Look-ups in named tables: a row name and a column name give one cell, copied from the table.

doti =
|  | rap | gukor | zamozi | sim | gan | roki | kur |
|---|---|---|---|---|---|---|---|
| tes | 150 | 130 | 120 | 111 | 92 | 82 | 40 |
| mafen | 76 | 121 | 100 | 156 | 88 | 103 | 118 |
| gimu | 138 | 153 | 164 | 100 | 156 | 151 | 190 |
| geziv | 130 | 119 | 80 | 65 | 113 | 128 | 94 |
| bapakuz | 126 | 122 | 106 | 111 | 143 | 126 | 171 |
| fevu | 128 | 80 | 72 | 113 | 124 | 202 | 124 |

kur of mafen is 118
gukor of fevu is 80
roki of mafen is 103
zamozi of tes is 120
gan of fevu is 124
zamozi of mafen is 100
Row with the largest roki: fevu

zoge
|  | vizu | daz | laf | podomi | pim | bosuz | feg | gamef |
|---|---|---|---|---|---|---|---|---|
| vozes | -33 | 13 | -15 | 32 | -24 | -26 | 3 | -22 |
| namop | 38 | 3 | -26 | -24 | 65 | -35 | 52 | -47 |
| vos | 14 | 11 | -4 | 0 | 43 | -33 | 32 | -44 |
| rilub | 23 | 5 | -20 | -16 | 46 | -36 | 40 | -19 |
| luzesag | -14 | 13 | 42 | 31 | 20 | 0 | 22 | -3 |
| mab | 9 | 31 | 10 | 6 | 14 | -33 | 7 | -52 |
| galisi | 10 | 10 | 26 | 12 | 39 | -30 | 31 | -18 |
| dap | 3 | 39 | 28 | 12 | 17 | -28 | 14 | -49 |
| kuvaz | -24 | 8 | -8 | 9 | -6 | -31 | 16 | -3 |
| zetap | -33 | 15 | -24 | 22 | -21 | -34 | 2 | -16 |
| fel | 19 | 4 | 11 | -15 | 30 | -27 | 46 | -9 |
| rul | 11 | 6 | -12 | -14 | 35 | -33 | 31 | -26 |
| sitefez | 20 | 4 | 32 | 19 | 35 | -18 | 44 | -14 |

rul, bosuz -> -33
vozes, bosuz -> -26
rilub, podomi -> -16
rul, pim -> 35
rul, feg -> 31
luzesag, feg -> 22
sitefez, pim -> 35
galisi, pim -> 39
sitefez, laf -> 32
luzesag, daz -> 13
rul, vizu -> 11
luzesag, laf -> 42
dap, pim -> 17
galisi, feg -> 31
Which row has the largest feg? namop

Table vaz
	siv	ner	kigev	val	zekero	kole	musip	punemi	vadi	tez
sudeb	130	162	154	133	118	100	190	79	104	99
kab	78	93	130	140	153	111	99	100	114	77
rus	184	162	110	111	133	160	117	123	57	136
dudesar	129	136	129	130	114	126	143	127	117	114
rotamo	37	43	115	117	132	77	70	115	197	118
meziv	69	94	134	158	89	112	147	169	188	92
dukuv	78	74	113	110	142	98	73	104	149	124
golilu	104	120	132	158	123	140	134	146	113	75
lalep	114	146	150	140	94	101	191	115	145	106
pid	51	70	127	155	113	112	110	159	180	82
fepurev	178	161	113	109	97	147	144	146	106	158
nukunol	134	118	109	99	116	118	106	123	134	157

lalep, kigev: 150
dudesar, siv: 129
dukuv, ner: 74
sudeb, val: 133
pid, tez: 82
dukuv, kole: 98
rotamo, kole: 77
pid, ner: 70
lalep, musip: 191
Which row has the largest siv? rus

Table pesuz
	gesetu	sekimus	fil	tid	soru	gezitu	misuta	kis
kize	0.528	0.167	-0.173	0.003	0.399	-0.296	0.071	0.089
rinu	0.037	-0.117	0.134	0.191	0.350	0.048	-0.351	-0.021
favig	0.633	-0.046	0.255	-0.331	-0.004	0.171	0.045	0.090
mozise	0.258	0.081	0.152	0.286	-0.143	-0.145	0.234	0.398
renu	-0.022	0.190	0.311	-0.209	0.175	-0.028	0.138	0.224
ziva	0.243	0.426	0.172	0.024	0.019	0.299	0.304	0.028
fikupi	-0.065	-0.078	0.465	0.011	-0.330	0.185	0.027	0.019
non	0.424	-0.037	0.589	0.370	0.033	0.187	0.158	0.061
gub	0.306	-0.001	0.117	-0.221	0.169	0.078	0.040	0.193
kifaduv	0.137	0.081	-0.005	0.072	-0.077	0.329	0.037	0.258
gem	0.373	0.025	0.575	0.588	-0.059	0.119	0.342	-0.198
zufis	0.092	0.207	0.149	0.147	-0.495	0.121	0.275	0.224
setamul	0.342	0.055	0.128	-0.541	0.078	0.123	0.117	0.360
lupi	0.811	0.293	-0.106	-0.022	0.514	-0.138	0.331	0.161

soru of non: 0.033
gezitu of non: 0.187
soru of fikupi: -0.330
misuta of lupi: 0.331
gezitu of zufis: 0.121
tid of setamul: -0.541
kis of mozise: 0.398
gezitu of setamul: 0.123
fil of favig: 0.255
gezitu of rinu: 0.048
fil of ziva: 0.172
kis of favig: 0.090
soru of gub: 0.169
misuta of zufis: 0.275
sekimus of lupi: 0.293

kep.tsv
	zim	los	vavu	rar	bidan	siso	sitab	kita	bet	zesugis
gemol	118	189	41	193	165	169	156	230	107	165
rif	137	101	164	79	241	134	14	26	109	164
tebeva	229	178	80	131	193	116	190	181	133	167
fakeme	217	206	44	160	224	103	208	182	97	120

What is the zim of tebeva in kep? 229
What is the rar of tebeva in kep? 131
What is the los of fakeme in kep? 206
What is the zim of fakeme in kep? 217
What is the vavu of fakeme in kep? 44
What is the siso of rif in kep? 134
What is the bidan of fakeme in kep? 224
What is the zesugis of rif in kep? 164
What is the kita of rif in kep? 26
What is the sitab of rif in kep? 14
Row with the largest zesugis: tebeva

Table tup
|  | nupozik | gek | fefotun | raz | sot | mazo | bodema | tera | bunebi |
|---|---|---|---|---|---|---|---|---|---|
| napiro | 77 | 155 | 64 | 131 | 96 | 72 | 61 | 101 | 138 |
| sapa | 79 | 219 | 1 | 11 | 89 | 85 | 59 | 97 | 130 |
| detu | 101 | 104 | 56 | 174 | 75 | 19 | 99 | 85 | 107 |
| lof | 92 | 113 | 87 | 59 | 99 | 105 | 139 | 142 | 131 |
| dodozu | 114 | 113 | 117 | 79 | 93 | 87 | 101 | 124 | 89 |
| mika | 64 | 58 | 125 | 134 | 95 | 73 | 97 | 59 | 121 |

napiro, fefotun -> 64
dodozu, gek -> 113
napiro, sot -> 96
lof, gek -> 113
napiro, bodema -> 61
detu, bunebi -> 107
Row with the largest bunebi: napiro

dogiro
|  | vamogi | vemef | kov | vek | razoko | rosil | dit | dubu | dilugid |
|---|---|---|---|---|---|---|---|---|---|
| guf | -7.9 | 2.9 | -5.2 | 6.3 | -0.2 | -3.1 | -0.3 | -5.0 | 6.7 |
| kavuk | -7.9 | -4.6 | 7.3 | 1.7 | -2.5 | -4.8 | 3.8 | 2.7 | -7.4 |
| keviru | -7.9 | 3.9 | -7.2 | 4.9 | 1.8 | 0.8 | -2.8 | -2.0 | -2.0 |
| zesa | -8.0 | 1.4 | -0.7 | 1.6 | 1.8 | -4.4 | -2.3 | 3.6 | -0.5 |
| tikenu | -7.9 | 2.6 | -1.0 | -6.8 | 5.0 | 4.8 | -1.3 | 1.8 | -3.0 |
| losetum | -8.0 | -1.7 | 6.0 | -1.1 | -4.3 | 0.0 | 2.0 | -1.7 | 3.4 |
| meb | -7.9 | 2.9 | -2.1 | -5.9 | 6.6 | 2.6 | -0.8 | 1.3 | -4.9 |
| vaso | -8.0 | -0.4 | 3.8 | -1.2 | -1.5 | 0.2 | -4.2 | 5.8 | -1.5 |
| fil | -7.9 | 0.2 | 3.4 | -4.2 | -6.7 | 2.4 | 7.5 | 2.0 | -1.3 |
| leg | -8.0 | 1.8 | 0.9 | -7.4 | 0.9 | 7.4 | 0.3 | -0.1 | 1.2 |

What is the dubu of keviru in dogiro?
-2.0
What is the dit of zesa in dogiro?
-2.3
What is the vek of tikenu in dogiro?
-6.8
What is the vamogi of losetum in dogiro?
-8.0
What is the vek of kavuk in dogiro?
1.7
What is the rosil of meb in dogiro?
2.6

